[[137 109 139 112 151 118 143 134 133]
 [136 116 130 113 138 114 132 141 144]]
=>
[[109 139 112 151 118 143 134 133 137]
 [116 130 113 138 114 132 141 144 136]]

[[111 138 102 128 131]
 [124 130 125 127 133]]
=>
[[138 102 128 131 111]
 [130 125 127 133 124]]

[[118 133 122 127 110 109 125 131 127 129]
 [115 134 113 144 119 118 132 132 141 124]
 [122 127 129 115 122 126 128 140 119 118]
 [132 125 140 106 130 134 121 134 106 125]
 [134 120 135 113 132 131 127 125 117 124]
 [122 136 120 147 122 118 129 124 144 137]
 [110 135 111 137 105 102 128 130 136 127]
 [131 125 135 112 133 136 124 133 110 123]
 [117 130 114 140 115 111 133 128 142 125]]
=>
[[133 122 127 110 109 125 131 127 129 118]
 [134 113 144 119 118 132 132 141 124 115]
 [127 129 115 122 126 128 140 119 118 122]
 [125 140 106 130 134 121 134 106 125 132]
 [120 135 113 132 131 127 125 117 124 134]
 [136 120 147 122 118 129 124 144 137 122]
 [135 111 137 105 102 128 130 136 127 110]
 [125 135 112 133 136 124 133 110 123 131]
 [130 114 140 115 111 133 128 142 125 117]]

[[126 138 123 143 122 133 130 144 103 127 134 142 134 123 122 136]
 [151 139 104 122 130 126 105 158 123 113 142 146 115 134 124 137]
 [127 130 127 141 123 129 133 140 124 126 130 137 133 128 118 133]]
=>
[[138 123 143 122 133 130 144 103 127 134 142 134 123 122 136 126]
 [139 104 122 130 126 105 158 123 113 142 146 115 134 124 137 151]
 [130 127 141 123 129 133 140 124 126 130 137 133 128 118 133 127]]

[[115 120 128]
 [122 139 131]
 [ 99 134 100]
 [110 158 155]]
=>
[[120 128 115]
 [139 131 122]
 [134 100  99]
 [158 155 110]]

[[137 142 107 128 129 137 125 122 119 118 127 135 130 115]
 [130 145 132 123 131 130 137 144 131 112 127 137 132 139]
 [120 140 133 130 133 125 145 122 114 136 121 141 120 123]
 [127 147 125 129 119 132 121 137 132 119 127 155 131 133]]
=>
[[142 107 128 129 137 125 122 119 118 127 135 130 115 137]
 [145 132 123 131 130 137 144 131 112 127 137 132 139 130]
 [140 133 130 133 125 145 122 114 136 121 141 120 123 120]
 [147 125 129 119 132 121 137 132 119 127 155 131 133 127]]

[[149 100 137 152 133 105 111 112]
 [145 110 150 146 126 102 121 125]
 [124 136 122 119 127 130 144 138]]
=>
[[100 137 152 133 105 111 112 149]
 [110 150 146 126 102 121 125 145]
 [136 122 119 127 130 144 138 124]]

[[119 131 133 132 120 138 113 136 120]
 [123 134 138 137 122 152 118 152 122]
 [128 138 140 144 126 156 125 156 126]]
=>
[[131 133 132 120 138 113 136 120 119]
 [134 138 137 122 152 118 152 122 123]
 [138 140 144 126 156 125 156 126 128]]

[[139 140 132 142 140 131 137 133 134 134 141 137 126 142 121]
 [117 143 132 103 108 112 112 136 135 134 104 139 124 107 119]]
=>
[[140 132 142 140 131 137 133 134 134 141 137 126 142 121 139]
 [143 132 103 108 112 112 136 135 134 104 139 124 107 119 117]]
---
[[140 108]
 [140 111]
 [106 122]
 [102 122]]
=>
[108 140]

[[127 128 106]
 [130 128 129]
 [132 127 133]]
=>
[106 128 132]

[[150 122 113 140 117]
 [123 130 121 150 119]]
=>
[117 150]

[[145 117]
 [158 117]
 [101  99]
 [143 149]
 [116 124]]
=>
[117 158]

[[125 127 149]
 [130 127 129]
 [126 128 147]]
=>
[149 127 126]

[[109 128]
 [103 127]]
=>
[128 103]

[[125 128 121 123]
 [117 128 110 106]
 [124 117 137 146]]
=>
[123 110 117]

[[106 148]
 [105 135]
 [147 108]
 [119 132]]
=>
[148 105]
---
[[121 132 138 138 140 125 154]
 [141 127 146 117 126 118 130]
 [119 127 122 128 127 134 114]
 [128 116 129 115 119 127 129]
 [117 124 111 140 114 147 100]
 [122 133 127 140 135 130 142]
 [134 131 135 127 132 122 135]
 [132 137 103 148 134 131 146]
 [117 135 102 137 135 137 112]
 [122 124 109 133 119 140 111]
 [119 108 126 108 112 133 116]
 [117 119 122 132 114 142 110]]
=>
[[154 121 132 138 138 140 125]
 [130 141 127 146 117 126 118]
 [114 119 127 122 128 127 134]
 [129 128 116 129 115 119 127]
 [100 117 124 111 140 114 147]
 [142 122 133 127 140 135 130]
 [135 134 131 135 127 132 122]
 [146 132 137 103 148 134 131]
 [112 117 135 102 137 135 137]
 [111 122 124 109 133 119 140]
 [116 119 108 126 108 112 133]
 [110 117 119 122 132 114 142]]

[[139 122]
 [135 127]
 [134 138]
 [129 119]
 [103 128]
 [148 113]]
=>
[[122 139]
 [127 135]
 [138 134]
 [119 129]
 [128 103]
 [113 148]]

[[129  99 132 105 128 100 128]
 [124 136 119 139 125 134 126]
 [130 134 134 133 132 134 126]]
=>
[[128 129  99 132 105 128 100]
 [126 124 136 119 139 125 134]
 [126 130 134 134 133 132 134]]

[[125 110 122 111]
 [130 143 129 143]
 [127 132 123 134]
 [129 144 129 145]
 [128 147 126 148]
 [129 121 131 119]
 [128 105 128 104]]
=>
[[111 125 110 122]
 [143 130 143 129]
 [134 127 132 123]
 [145 129 144 129]
 [148 128 147 126]
 [119 129 121 131]
 [104 128 105 128]]

[[124 128 110 138 127 136 128]
 [120 109 137 126 110 143 110]
 [151 130 126 139 131 118 128]]
=>
[[128 124 128 110 138 127 136]
 [110 120 109 137 126 110 143]
 [128 151 130 126 139 131 118]]

[[114 132 128 106 122 133 132 135 125 136 132 140 116]
 [123 113 132 119 135 115 124 137 127 129 129 116 114]
 [141 116 127 123 109 123 130 126 136 125 138 135 129]
 [138 120 133 148 130 123 134 136 129 108 115 132 121]
 [122 125 133 117 137 110 118 121 133 128 116 125 127]
 [124 145 139 117 129 141 120 116 131 126 134 113 135]]
=>
[[116 114 132 128 106 122 133 132 135 125 136 132 140]
 [114 123 113 132 119 135 115 124 137 127 129 129 116]
 [129 141 116 127 123 109 123 130 126 136 125 138 135]
 [121 138 120 133 148 130 123 134 136 129 108 115 132]
 [127 122 125 133 117 137 110 118 121 133 128 116 125]
 [135 124 145 139 117 129 141 120 116 131 126 134 113]]

[[117 129 127 129 116 135 126 127 146 126 121 122 122 134 130 135]
 [125 105 137 138 123 122 129 128 128 134 123 123 121 124 132 124]]
=>
[[135 117 129 127 129 116 135 126 127 146 126 121 122 122 134 130]
 [124 125 105 137 138 123 122 129 128 128 134 123 123 121 124 132]]
---
[[129 128 127 121 130]
 [152 123 131 125 121]
 [127 126 127 135 132]]
=>
[[129 128]
 [152 123]]

[[138 140 135]
 [129 129 130]
 [110 137 127]
 [108 123 157]
 [121 139 134]]
=>
[[138 140]
 [129 129]]

[[142 147 106]
 [118 116 150]
 [128 133 106]
 [149 139 118]]
=>
[[142 147]
 [118 116]]

[[127 128 128 137]
 [151 130 117 126]]
=>
[[127 128]
 [151 130]]

[[127 156 114 126 127]
 [133 145 115 125 126]
 [125 146 119 120 122]
 [132 148 117 120 122]
 [119 139 131 121 122]]
=>
[[127 156]
 [133 145]]

[[149 134 124]
 [147 132 122]
 [150 134 128]]
=>
[[149 134]
 [147 132]]
